In the data rows, the value 128 means zero.
Each row of this table is followed by its label. One hidden rule gives the labels. It looks at one to three of the table's principal directions, none of them among the few with the most spread.
[ 98  66 147 107  90 155 115  47 114 171 139 156 101 125 134 136  90 160
 124  97 130 136 107 137 100 213 107  95 101 162  92 116 136 122 113 141
 109 130 150 125 118  96 137 100 133 134 107  81 160 127 116 199 111 110] 4
[126 157 138 145 140  98 125 163 136 108 119  94 132 122 140 123 124 128
 137 167 147 124 143 128 140  85 131 133 144  98 142 135 143 126 134  95
 139 115 145 150 102 156 114 129 123 120 137 148 102 130 147  89 147 122] 4
[143 105  66 118 126 125 149 132 133 127 111 146 144 184 119 159 165 111
 114 109  79 146 132 156 115  99 146 136 110 136 111 138 126 124 174 122
 102 144 105 101 159  96 127 127 149 149 131  95 139  81 139 150 130 151] 2
[112  75  71 129 158  59 141 103 144 112  90 118 122 169 133 146 164 187
 109 117  88 154 149 214  76 114 125 112 130 139 102 151 117  93 219 114
  94 120 173 168 146 100 125 102 152 154 114  85 100 104 136 173  96 108] 3
[115 167 135 164 120  99 115 160 138 124 122  64 117 109 133  94 116 106
 137 201 156 118 146 120 156 107 123 116 142 110 144 129 138 136 109  96
 160 104 179 158  99 188 101 124  88 112 133 166  80 139 144  82 144 117] 3
[145 179 169 163 161 122 129 149 121  98 137 112 129 106 108  60 110 123
 145 164 154 115 133 105 148 108 143 136 153 129 164 125 110 140  95 152
 162 106 130 153 125 184 121 148  84  95 137 188  87 159 118  68 134 106] 3
[159 178 182 123 144 162 130 139 118 133 158 153 117  99 103  81  99  87
 148 134 154 105 111  77 141 151 144 132 150 146 163 102 100 150  46 193
 166 134  78 126 133 157 152 164  89  86 117 198 123 162  92  78 124 128] 3
[126 107  59 138 133  95 130 169 171 114 119  93 126 114 127 172 219 124
  91 108 108 113 135 134 150 134  93 143 134 125 122 151 105 120 178 119
 123 122 145 130 145 110 118 116 167 172 135 126 124 126 138 148 109 160] 4
[142  69 124 107  74 178 146  71 119 197 150 160 124 120 121 173 136 110
 109  72 121 125  94  96 137 230 103 111  75 179  83 112 129 147 101 157
 107 137 110  84 118  99 131 112 146 137 128  92 193  96 126 217 143 154] 4
[126 139  79 146 100 142 135 164 148 148 122 104 142 127 126 162 198  85
  99 127 115 120 121 118 160 114 117 131 100 121 110 131 139 131 147 116
 126 134 125  79 128 133 118 119 142 155 150 124 148 102 149 148 148 170] 3
[ 97 102 130 142 131 103 121 109 149 102 123 137  88 127 101  94 103 157
 145 129 121  80 119 139 114 187 126 131 125 165 122 115  97 111 121 159
 137 103 148 160 123 112 148 104 131 126 113 131 107 124 114 115 100  83] 1
[120 128 143 123  88 179 112 108 102 157 131 145 155 123 138 133 134 118
 116 116 133 143 113 106 148 132 131 121 102 122 108 124 156 141 120 119
 112 143 122  63 137 127 121 138 136 131 145 110 158 145 130 163 146 149] 1
[ 98 109 105 152  88 134  94 123 142 130 130  92 118 121 139 124 143 119
  98 144 133 113 132 114 158 154 106 121 116 131 120 138 130 121 132  98
 127 110 163 121 121 122 107 103 127 154 129 124 110 152 134 144 114 138] 4
[146 148 111 132  95 135 129 170 153 146 139  94 136 102 130 152 154  63
 115 137 141  93 127  78 178 154 106 150 125 130 138 122 115 146  91 123
 150 126 113 113 114 142 121 130 128 132 142 164 132 132 133 102 147 164] 4
[131  75 142 110 140 160 110  62  82 129 142 160 148 130 147 135 129 197
 102  74 125 194 129 139 109 129 118 112 130 123 120 159 143 130 171 112
  87 139 140 122 163  98 108 136 146 147 124  74 151 172 116 208 101 134] 2
[ 88 167 174 152 148 119  95 149 126  58 113 121 140 113 134  76  82 174
 159 163 156 109 141 124 143  70 133 159 157  87 154 136 140 122 128  87
 150 106 155 160 125 154 136 130 121 123 157 134 101 167 122  55 131  87] 2
[173 171 131 124 194  84 154 203 160  84 139 119 116 114 113 148 164 117
 140 135 146 120 132 112 132  72 123 154 178 103 171 142 112 140 129 135
 160 127  88 186 115 153 142 151 140 116 131 175 119 120 127  62 135 148] 3
[101 171 230 168 135 104  67 128 112  99 151  64  94  50 152  50  51 168
 157 218 217 132 148  77 157 136 102 109 188  92 172 142 146 146  72  83
 169  85 214 204  79 212  90 145  72  84 126 190  59 230 121  70 129  84] 2
[143 171 170 143 163 100 143 140 108 128 129 107 111 132 123  89  83 123
 159 183 157 131 142 136 122  86 156 102 149 118 156 118 142 136 101 128
 155 113 147 172  93 183 117 143  83  83 109 168  89 124 138  82 139 100] 3
[ 93 114 156 124 116 147 109  97 125 129 131 140 110 129 142 123  85 151
 133 129 141 121 125 129 117 138 119 114 125 126 121 122 142 114 110 112
 129 117 145 144 110 113 142 107 121 137 120 107 137 134 119 137 113 109] 3
[170 128  93 124 162 140 150 167 143  88 141 151 158 115 101 144 193 128
 113  66 103 129 117 110 144 120 120 182 133 130 142 146  92 140 156 160
 126 145  66 111 176 107 135 143 164 148 157 128 158 125 119 120 131 158] 2
[138 119 140 112 139 106 129 123 144 115 115 144 149 126 136 138 153 152
 116 102 124 137 118 153  99 136 130 143 136 128 116 130 118 109 152 154
 107 142  94 117 134 106 145 125 164 126 137 133 128 141 124 131 136 127] 1
[169 157 166 103 142 140 165 115 100 161 129 185 117 170 100 107  82  85
 165 141 122 116 112 123 102 126 191 104 122 162 133  86 126 143  75 190
 135 143  70 111 121 140 161 167 100  68  97 168 126  96 112 106 138 121] 4
[109 157 162 143 146 112 112 118 106 118 124 120 116 123 132  93  89 157
 151 164 152 139 143 139 112  98 139 120 144 115 149 133 142 124 130 111
 134 120 165 155 115 161 125 141 102 104 124 139 103 160 124 106 121  98] 1
[115  76  88 104  87 162 143 102 145 174 145 163 102 127 113 195 149 115
 113  63 109  98  97 113 122 209  98 131  76 170  91 113 122 124 124 149
 113 142 101 101 118  73 160  97 165 159 125  79 205  81 122 197 119 153] 1
[123 108 116 113  92 179 127 112 128 172 150 141 128 121 145 183 148 105
 100  84 126 129 113 109 133 157 108 124  94 130 111 124 145 119 120 127
 108 145 102  78 112  87 130 109 149 157 125  97 185 115 138 181 130 162] 1
[ 93  99 122 129  80 149 107  88 118 176 139 112  97 124 141 149 107 120
 118 137 141 120 131 113 141 174 102  97 106 143 116 127 146 130 111  97
 125 116 182 128 104 122 116 110 116 143 108 102 141 136 130 176 107 132] 2
[135 135 199 148 106 178  73 104  86 140 192  64 154   6 171 101  96 164
 102 115 209 177 136  55 178 183  59 140 146  93 163 159 141 155  88  89
 141 124 164 144 110 171  63 126  97 125 155 140 140 246 127 150 145 134] 4
[197 188 112 125 182  79 202 205 163 113 106 158 130 178  78 141 176  61
 158 148 104  89 116 133 118  67 184 149 137 147 142 104 104 140 122 190
 150 135  45 127 118 157 169 166 137  85 132 196 116  49 135  52 167 147] 4
[146 119 107 157 148 116 121 147 128 104 155  83 127  89 123 128 170 146
 104 114 139 144 139 112 156 134  97 147 139 119 155 164 115 136 160 116
 130 117 149 147 131 139  81 122 136 145 136 131 119 158 147 137 124 138] 1
[154 199 139 155 181 120 122 183 105  71 123 100 168 140 136  64 119 122
 136 175 128 169 157 148 131   8 177 143 165  70 175 143 138 123 145 111
 140 137 106 129 153 165  96 156  90 106 138 167  71 153 143  49 145 118] 3
[139 134 159 124 121 158 118 125 120 140 159 131 121  88 123 130 130 123
 124 112 159 129 111  85 149 158 107 130 133 129 141 130 130 149  96 141
 142 132 115 124 118 141 124 137 129 121 131 141 152 158 120 135 134 143] 4
[127  95 100 115 126 162 137  98 125 143 143 160 123 146 122 159 145 131
 107  74 106 135 120 134 115 144 116 129 107 149 121 134 119 120 141 140
 112 138 109 115 145  86 141 113 141 159 121  89 170 112 118 174 103 144] 3
[126 128 163 101  85 199 113 113 112 168 146 157 150 112 155 159 118 108
 111  98 148 133 102  89 143 142 124 118 103 113 106 110 163 134  90 122
 116 151  80  71 114 104 143 126 142 134 138 114 183 137 123 163 149 163] 3
[121 163  96 177 185  35 131 198 169  36  84  84 132 147 108  80 164 158
 141 187 114 112 152 175 125  48 150 156 162 105 145 149 109 109 191 109
 145 100 154 183 137 165 123 125 131 123 151 162  49 119 143  46 134  97] 4
[118 108 130 111 104 184 112 100 116 164 165 136 118  97 144 162 128 125
 105  83 140 144 118 103 132 167  91 123 115 127 129 133 134 128 109 126
 122 144 120 111 126 100 126 115 130 154 120  99 180 148 119 178 111 152] 3
[117 112 128 116 117 151 127 101 118 149 135 144 136 120 137 166 143 150
 118  96 136 155 121 126 124 126  99 128 116 123 116 144 147 135 147 105
 114 138 141 120 129 124 132 125 146 148 145  85 175 131 126 174 131 145] 4
[148 125 120 137 153 101 148 113 116 149 151 107  85 121 105 112 108 119
 140 137 132 123 143 135 114 166 126 112 136 164 158 128  99 132 113 160
 144 117 156 174 114 147 110 130  92 106  88 151 105 127 128 127 100 106] 1
[129 160 151 124 174  98 149 142 121  89 100 161 133 162 108  98  99 151
 174 151 120 124 133 161 102  64 169 138 148 118 140 120 131 129 139 137
 138 127 121 151 137 149 155 152 125  99 132 134 110 105 123  73 136  93] 2
[131 106 118  99  58 159 136 119 132 195 131 134 129 137 143 194 127  65
 121 121 129 100 117  86 160 178 116 118  94 144 100 107 146 147  88 113
 120 135 119  80 100 107 130 126 147 136 123 116 168  97 141 162 149 167] 1
[154 152 161 110 167 106 142 138 122 120 140 139 114 114 121 128 101 136
 158 132 149 133 134 118 111 119 129 138 162 124 160 129 118 141 108 142
 144 132 117 171 119 149 140 156 119  98 118 154 126 140 115  93 127 117] 2
[160 146 112 124 188 104 164 164 128  95 109 161 158 159 115 158 190 161
 126 102 111 163 119 165  99  31 157 143 129 100 123 146 150 124 202 127
 106 150  77 122 138 129 146 145 171 127 155 109 152  90 142 132 156 150] 2
[154 131 121 117 117 151 132 125 108 156 146 120 152 116 144 148 128 109
 112 106 131 153 133 117 130 133 125 135 115 123 134 130 133 132 124 124
 116 150 101 107 129 122 114 130 121 127 132 124 149 136 133 148 141 151] 4
[146 167 163 148 144 148 119 160 112 106 157  97 145  67 130  93 108 128
 139 137 163 131 134  80 169 123 113 152 148 101 163 134 124 152  93 121
 159 122 128 142 127 169 102 143 100 114 150 159 124 167 128  87 147 123] 4
[ 84 119  76 161 124 101 108 167 170  83 104 103 114 127 116 130 190 145
 112 138 109  95 128 142 149 113 113 141 125 116 113 143 123 110 180 106
 129 109 162 124 139 116 128 105 162 168 144 115 112 122 139 124 112 130] 4
[141 149 112 124 133 100 143 172 156 131 120 116 122 119 123 157 163 100
 132 140 131 106 127 117 138 121 123 137 137 124 130 124 122 135 127 131
 140 130 118 132 116 141 140 140 143 123 132 154 127 113 132 107 139 148] 2
[100  75 191 115  77 199  79  42  96 168 174 122 125  67 175 134  72 171
 103  94 175 170 118  87 138 210  64 102 123 121 115 141 152 134  84  95
 117 124 166 132 109 111  99  99 115 151 126  83 169 191 117 203 119 126] 3
[148 109 102 131 149 149 149 120 122 122 143 151 125 140 101 126 156 128
 117  86  99 134 117 135 123 137 135 132 115 150 130 132 107 128 143 168
 122 135 101 112 155 105 125 125 134 141 120 114 147 106 127 151 113 133] 4
[118  88  99 138 107 126 107 129 148 107 128 102 151  93 141 148 173 158
  96  97 124 136 127 116 155 164  82 156 123 121 110 155 118 130 165 101
 113 122 149 122 148 110 106 107 164 168 161  99 139 151 134 161 132 144] 2
[104 103 115 107 134 144 126  91 117 128 119 164 132 145 130 132 120 165
 129  92 103 155 125 170  89 124 126 125 121 130 113 131 128 112 156 134
 109 146 129 122 161  96 149 119 137 148 124  78 154 122 112 161 104 115] 3
[ 85 101  53 133 141  86 130 121 151 108 100 137  81 182 101 128 139 138
 138 137  75 103 148 185  95 123 136 123 130 156 127 134  98 101 176 131
 123 117 176 156 160  95 148 116 131 156  95 100 102  98 117 129  64 103] 2
Which label does each new row get?
[ 86 115 213 115  95 195  83  66  74 141 148 144 149  66 160 104  56 197
 148 112 174 171 116  97 140 157  95 119 126  94 114 132 174 151  98  90
 124 134 173 113 130 144 112 131 121 125 154  76 174 187 117 167 144 103] -> 2
[127 140 125 138 177  89 122 147 127  65 123 117 121 132 111  82 102 162
 152 146 128 124 151 145 127  94 135 151 168 119 169 145 102 132 143 118
 152 113 149 195 152 145 125 137 114 120 124 140  85 151 114  68 100  94] -> 2
[142 200 158 135 170  51 144 186 131  89  72 116 149 173 133  86  96 124
 175 224 135 131 149 170 104  13 198 122 162  88 136 113 156 125 140 104
 141 125 122 160 107 189 143 162 108  67 137 181  56 104 141  32 172 101] -> 4
[141 168 136  95 139 113 165 165 148 131  89 188 133 187 120 151 117  84
 164 146 104  89 115 142  96  78 188 129 124 129 109  84 137 117 107 157
 125 146  57 101 118 113 196 155 143  98 123 155 135  64 118  80 150 134] -> 4
[ 97 190 128 164 141 118  92 178 128  97 127  79 113 105 132  78 112 115
 138 191 151 111 153 118 153  74 136 128 156  91 168 132 132 123 115  97
 163 115 164 152 126 169 119 138  84 122 124 171  78 174 123  64 107 117] -> 4
[148 159 139 130 139 134 139 124  99 127 116 145 150 153 107  68  99 107
 147 149 114 130 131 141 124 110 178 125 128 143 139 107 114 138 108 165
 136 137 108 109 159 151 132 156  92  90 122 160  96 134 115  94 131 109] -> 2
[ 86  85  72 147  78 134  97 130 147 128 133  92 101 135 138 151 133 118
 103 132 116  95 135 118 157 163 105 129  98 131 115 136 134 112 144  80
 120 111 161 124 112  87 107  83 143 171 119  93 128 118 146 154 106 137] -> 1
[157 121 174 112 129 158 115 116 104 120 162 122 153  92 152 126  97 140
 125 108 156 163 131  92 148 139 108 144 151 103 152 144 134 149 102 113
 130 134 113 135 128 128  94 136 128 124 135 126 140 167 133 122 145 133] -> 2
[169 122  79 117 164 114 171 149 113 128 112 153 164 167 111 164 206 138
 112  86  85 172 119 180 101  66 165 132 105 117 111 140 146 125 212 148
  90 165  79  78 156 110 120 140 176 131 137  95 155  79 158 168 154 155] -> 1
[124  95 116 139  81 177 113 109 132 150 155 109 137 106 142 144 143 108
  90  97 129 125 118  96 161 182  95 133  98 137 115 133 126 126 112 122
 120 124 123  91 121 100  99  94 133 162 137 108 155 133 141 168 134 150] -> 3
[125  76  55 132 122 162 137 109 134 133 137 142 132 147 115 164 195 130
  83  64  84 141 123 136 137 143 103 132 100 151 111 150 109 123 174 132
 106 132 127 102 172  81 121 108 150 188 132  75 166 107 125 198  94 161] -> 3
[118 169 167 134 129 108 124 130 140 122 112 131 104 151 119  69  63  88
 161 190 138  74 139 122 124 133 161 118 153 152 150  93 100 120  58 158
 162 103 133 157 113 153 158 141  75  90 102 198  66 140 101  48 108  91] -> 3
[153 174 147 138 180  89 159 162 143  93 112 148 112 162  91  75 106 110
 161 164 122  93 122 149 103  91 184 127 144 146 147  99 105 119 104 182
 157 119  81 163 118 152 165 140 101  82 114 188  84  95 115  50 132  98] -> 3
[171 162  30 157 156  93 178 206 153 114 106 111 141 178  83 146 229  61
 116 141  74 112 138 146 149  59 164 150 114 139 138 137 105 136 181 147
 131 134 101  96 158 145 118 149 137 135 139 155 109  65 155 101 141 168] -> 2
[125 148 127 127 136 127 122 129 103 154 142  98 131  93 147 144 133 143
 126 131 147 178 142 143 113 105 110 118 134  97 141 145 152 130 149 104
 124 150 157 130 122 154 104 136 116 125 128 113 143 151 141 152 134 134] -> 1
[110 125 119 151 138 109 109 111 112 106 126 102 107 140 118  62  89 143
 140 169 119 140 150 157 120 126 143 112 143 134 148 134 115 123 132 126
 140 114 176 160 147 145 100 124  86 117 103 134  71 148 126 106  99  88] -> 4
[115 124 184 135 115  72 116  99 132 150 124  88  82 114 138  95  61 133
 156 200 171 110 138 129 117 181 122  87 152 146 132 113 131 131  81 124
 150  94 194 193  68 173 113 121  93  82  94 169  68 145 133 104 130  83] -> 4
[110 131  86 168 152 100 105 153 137  65 101  90 176 111 134  98 196 182
  98 124 108 161 148 164 139  77 113 161 141  96 128 171 116 113 215  98
 113 123 165 123 183 140  99 123 145 164 175 113  96 170 135 127 124 124] -> 4
[105 166 142 144 180  83 128 134 128  90 105 134  93 166 113  67  80 148
 165 184 124 120 147 179  81  68 171 110 159 125 153 119 120 102 131 138
 148 114 148 185 126 151 154 135  85  99 100 155  70 124 112  66  97  76] -> 3
[128 147 179 127 146 145 126 123 116 110 140 145 130 103 121  99  96 154
 153 128 152 142 115 117 124 119 125 134 143 113 138 126 137 141 105 137
 145 130 120 142 126 152 134 137 118 109 142 128 142 138 120 105 146 109] -> 3
[152 138 135 110 165 139 151 114 107 151 155 144 119 111 120 152 141 138
 133  94 136 169 129 136 103 115 112 126 143 127 154 144 125 139 134 150
 130 149 125 141 136 140 126 148 123 125 116 116 164 133 123 149 117 136] -> 4
[104 123 126 135 130  96 120 124 144 114 105 128 118 130 123 109 129 147
 136 140 117 103 130 152 112 147 135 128 133 140 118 120 112 108 141 146
 123 118 149 130 133 121 141 124 136 125 122 139 100 137 122 119 112 101] -> 1
[179 133  81 122 154 121 177 158 138 136 126 150 150 139  94 161 209 106
 114  83  95 137 110 140 120 119 141 148 108 148 118 129 108 138 164 179
 117 155  68  93 154 125 140 143 158 128 145 131 160  84 134 147 150 163] -> 4
[ 75  97 135 131 102 137 113  64 111 149 116 145  88 163 128  96  55 145
 146 151 117 110 133 155 101 162 142  86 106 159 108 106 135 109 109 124
 124 108 180 144 118 111 141 104  93 127  94  99 113 114 115 152  90  82] -> 4
[141 105  61 116 150 107 160 123 123 147 119 133 133 168 129 182 170 132
 108  89  89 150 146 180  94  99 134 130 108 137 125 144 123 107 194 124
  95 146 123 124 140  93 127 119 149 153 114  88 147  91 144 173 108 143] -> 1
